In the rows, 128 means zero.
First come named moves, each a turn or a mirror, each shown by rows before and after it. For each pair of rows after them, which moves, in which order, take the first row to the second? The first pair is done for you.
z167:
[114 130 114 139 128 164  81 137 126  90 138 121 119 142 148 128 191 168
 133 133 190 154 129  84  99  94 128 179 127 125 104 157 129 126 115 150
 180 166] |-> [151  83  93 158 144 153  96 139 130 128 154 126 137 136 149 127 208 140
 141 140 194 143 127  98 120 127  95 161 130 117  93 148  93 105 128 114
 175 149]
[138 132 124 104 158 136 115 120 146  88  71 174 116 152 132 126 120 130
 131 143 115 153 111 135  99 144 135 144 139 116 124 166 136 128 108 147
  52 136] |-> [158 103 109 115 168 127 124 122 141 111  79 176 123 149 132 124 126 112
 133 146 120 145 110 145 115 168 112 138 138 113 114 165 113 115 119 118
  49 128]
[110 115 129 130 123 111 111 147 112 153 124 158 122 123  99 147 120 124
 108 132 115 151 137 136 137 132 111 152 136 136 122 116 115 135  95 127
 108 127] |-> [106 123 134 125 122 111 108 146 114 146 123 156 120 123 101 145 119 130
 108 134 112 153 138 132 133 125 111 151 141 138 123 120 120 135  92 134
 104 127]
z520:
[ 96 115 169  83 152 146  95 120 121 112 104 128 132 153 129 130 113 156
 108 122 129 128 132 102 146 127  93 128 100 104 158 158 143 206  64 147
 111 119] |-> [126 118 170  72 149 146 105 134 136  94  93 136 128 136 149 116 101 151
 117 127 117 128 125  90 140 135 107 134 101 101 162 170 149 197  80 162
 100 119]
[126 130 177 125 118  92 146 101  80 163 123 105 140 113 112 152 126  92
 116  96 123  83 162 140 163 129 120  91 123 120 141 111 124 125 153 125
 100 126] |-> [156 130 175 111 119  95 153 118  98 140 112 113 138  95 133 137 117  86
 129  98 114  85 155 130 154 135 129  96 124 123 146 127 131 113 172 135
  86 131]
[142 133 123 115 129 131 119 150 146  93 113 127 117 133 134 125 134 141
 140 132 112 135 123 115 130 123 145 146 133 131 132 140 144 136 141 151
 131 145] |-> [101 128 126 130 131 129 109 129 123 123 137 120 120 158 112 143 149 152
 126 134 129 133 134 127 140 117 131 140 131 129 131 119 134 151 117 132
 148 144]
[ 96 134 161 111 125 112 136 112  96 154 113 120 116 127 108 160 124 108
 125 124 103 126 133 122 129 128 143 136 119 113 139 129 133 151 121 143
 105 121] |-> [117 138 156 101 123 113 149 126 106 136  98 128 117 110 121 146 119 103
 135 122  95 127 132 118 125 133 150 135 120 116 142 141 140 138 136 151
  94 128]
z700:
[129 128 139 132 122 120 143 139 130 125 136 121 135 124 138 126 119 127
 135 126 134 133 132 131 124 119 124 125 128 128 129 128 131 126 137 126
 144 127] |-> [127 123 136 134 125 124 139 135 129 128 140 123 134 125 131 126 122 129
 131 124 138 138 134 132 124 122 124 127 130 127 126 125 131 127 132 122
 148 125]
[176 122  79 158 126 124 114 141 126 118 104 156 158 122 134 134 142 126
 121 124 118 156 126 116 129 174 111 102 145 117 114 155 119  99 131 106
 120 127] |-> [170 116  79 156 130 122 111 138 126 121 105 156 158 128 127 135 144 130
 114 127 115 160 126 121 127 174 110 103 145 113 114 154 112 107 126 101
 120 125]
[154 144  89 134 105 155 165 138 133 127 166 124 104 125 115 112 145 126
 133 109 136 140 141 128 126 143  82 164 114 120 113 130  96 112 134 114
 167 133] |-> [135 140  91 135 108 154 157 126 124 139 162 123 103 135 105 121 149 125
 126 109 137 144 148 134 132 146  76 159 111 111 114 123  93 116 119 105
 161 130]
[125 137 162 154 153  95 149 129  55 175 147  97 132  98 142 139 114  98
 137 122 139  85 131 133 146 128 102  86 130 112 133  96 108 118 126 124
 140 107] |-> [148 146 167 143 149  98 161 134  67 163 145  95 134  85 161 124 104  97
 145 123 136  80 134 128 143 126 114  86 133 119 137 106 123 116 146 138
 143 107]
Pairs:
Each pair is two moves apart.
[138 157 150  85 110 162 163 119 110 121 127  98  97 124 144 120 100 106
 145 162  98 108 143 115 152 139 155 116 120 142 145  93 109 121 129 155
  93 140] |-> [126 158 159  92 107 161 160 112 102 133 143  90 101 133 135 125 103 107
 151 164 109 107 149 118 157 128 148 116 121 146 144  83 112 127 122 152
 106 140] | z520 then z700
[104 152 152 142  95 139 123 107  93 115 131 100 115 139 122 125 106 154
 119 123 129 143 145 113 135  69 135 119 132 138 135 121 153 143 126 131
 167 134] |-> [197  98 119 144 110 126 161 138 115 125 126 116 130 104 155 104 105 112
 142 128 122 131 126 117 149 122 114 108 136 132 123 133 127 105 173 103
 146 121] | z167 then z520
[115 166 135 130 150 104 145 127 143 117 117 155 144 103 131 134 111 142
 116 140 127 146 158 103 111 110 136 128 121 136 117 137 149 155 132 181
 127 137] |-> [122 116 117 152 162  87 154 117 132 164 138 150 152 116 114 145 137 124
 118 145 139 136 160 131 131 138  96 112 118 122 100 121 114 146 134 136
 134 123] | z520 then z167
[ 79 170 190  94 137 102 121  89  62 147 129 119 124 113 122 148 132 119
  92 109 110 114 138 134 118  88 141 100 134 123 149 126 155 158 114 154
 110 110] |-> [161 116 157 105 155  84 160 108  67 184 148 121 143  87 146 125 146  76
 118 117 116  96 131 153 143 129 108  85 134 112 130 128 124 125 160 121
 109  90] | z700 then z167
[ 78 171 203 107 124 120 146  69  73 135 122  90 127 132 102 159 110  81
 122 105 120  61 180 132 157 116 144 119 130 129 144 129 166 137 104 133
 102 124] |-> [ 91 177 205 109 115 129 152  76  78 127 133  87 127 120 115 147 103  80
 131 116 129  63 183 127 158 102 148 125 132 136 145 137 178 135 124 143
 117 131] | z700 then z520
[134 125 154 132 134 109 126 114 104 159 136 123 136 127 115 144 134 101
 129 128 135 103 125 134 150 156 122 126 148 111 124 127 106 123 122  91
 103 128] |-> [136 163 166 109 119 125 122 128 120 107 110 126 129 111 135 132 109 119
 131 122 123 114 126 111 128 135 156 141 150 120 137 153 139 134 131 133
  93 141] | z520 then z167
[160 112 156 127 146 111 143 118 115 142 111 123 140 110 117 111 121 116
 137 126 114 121 133 115 137 132 126 124 122 121 128 117 124 106 157 144
 109 125] |-> [112 126 168 131 137 117 125 102  95 144 119 111 132 133  98 124 127 130
 122 121 121 122 138 119 137 116 131 126 126 118 129 106 132 129 136 151
 123 127] | z167 then z520
[103 140 163 121 134 145 144 118 105 130 134 100 139 132 145 177 131 148
 112 118 134 110 135 142 107 104 126 150 130 138 124  97 129 151 120 132
 116 136] |-> [160 109 141 122 144 139 171 139 121 137 135 115 149 108 166 159 132 123
 133 120 127 101 126 145 115 138 112 143 127 134 113 114 108 126 151 116
 101 127] | z520 then z167
[143 138 139 105 157 110 162 140 123 109 123 138 141 108 126 119 110 120
 147 104  92  94 107  99 118 142 139 101 125 144 142 146 157 133 164 157
  74 130] |-> [ 95 141 163 122 160  99 153 112  86 141 144 119 134 126  98 140 119 122
 131 102 105  80 121 110 132 126 127  94 122 141 143 121 156 153 146 145
  85 127] | z520 then z700
[ 89 156 150 104 144 140 114 124 122 113  84 110 136 130 110 153 117 129
 134  85  92 112 135 118 110 148 152 127 108 115 128 138 129 124  99 137
  70 118] |-> [ 68 154 155 117 139 136 107 108 102 129 107  99 137 146  96 165 132 135
 128  92 110 111 140 127 114 133 144 125 106 110 124 126 128 139  92 133
  91 120] | z700 then z520
[ 99 133  75 129 132 139  91 127 133 126 154 139 135 186 116 117 123 175
 146 139 152 170 126 130 136 115 142 122 109 151 117 155 139 190 119 129
 138 160] |-> [166 107  57 127 142 130 113 152 155 125 143 153 148 151 141  93 119 151
 164 142 140 162 118 130 136 148 134 120 109 147 112 165 125 161 155 119
 120 156] | z167 then z520
[176  95 120 134 142 130 113 142 165 124  99 143 134 112 121 119 127 134
 148 126 137 124 125 129 116 165 135 118 119 131 121 140 118 125 118 112
 108 131] |-> [105 117 138 141 133 132  88 113 143 132 110 130 123 139  91 141 132 159
 127 120 145 134 139 134 112 132 141 121 115 135 123 118 126 149  82 116
 127 135] | z167 then z520
[117 176 148 141 130 143 138 132 123 107 115 123 125 115 129 116 108 148
 127 128 141 119 109 119 120 124 152 155 123 149 128 118 145 117 139 140
 124 129] |-> [121 134 138 167 145 128 143 122 111 151 139 121 136 125 113 124 131 131
 125 129 155 112 106 139 144 148 115 140 124 139 114  99 114 114 137 103
 132 114] | z520 then z167
[148 131 171 123 138 105 164 118  97 152 123 116 126 105 140 145 104  84
 132 114 105  75 134 121 148 142 129 105 112 103 137 122 133 117 158 121
  85 115] |-> [102 124 163 151 136 108 146 101  79 176 161 107 128 138 118 153 126 105
 126 126 136  91 138 131 151 110 112 108 117 101 126  97 128 140 141 109
 136 113] | z700 then z520
[160 127 147 143 135 120 134 159 128 141 130 131 131  95 149 139 133 141
 136 132 109  99 120 136 117 127 106 115 144 119 153 122 159 103 149 120
 120 110] |-> [116 138 161 152 129 122 114 140 107 150 139 121 124 116 131 154 136 163
 119 127 119 100 129 135 116 110 107 114 141 123 153 109 163 124 125 122
 138 118] | z167 then z520
[102 123 122 137 124 157 108 120 129 117 152 136 126 153 108 120 146 171
 120 138 146 165 126 153 126 105 125 153 158 115 130 113 135 138 111 110
 167 141] |-> [132 116 106 129 126 164 103 136 153  96 131 156 124 146 122 104 142 172
 128 141 138 173 119 143 114 120 132 160 157 116 127 125 129 128 124 112
 151 143] | z520 then z700
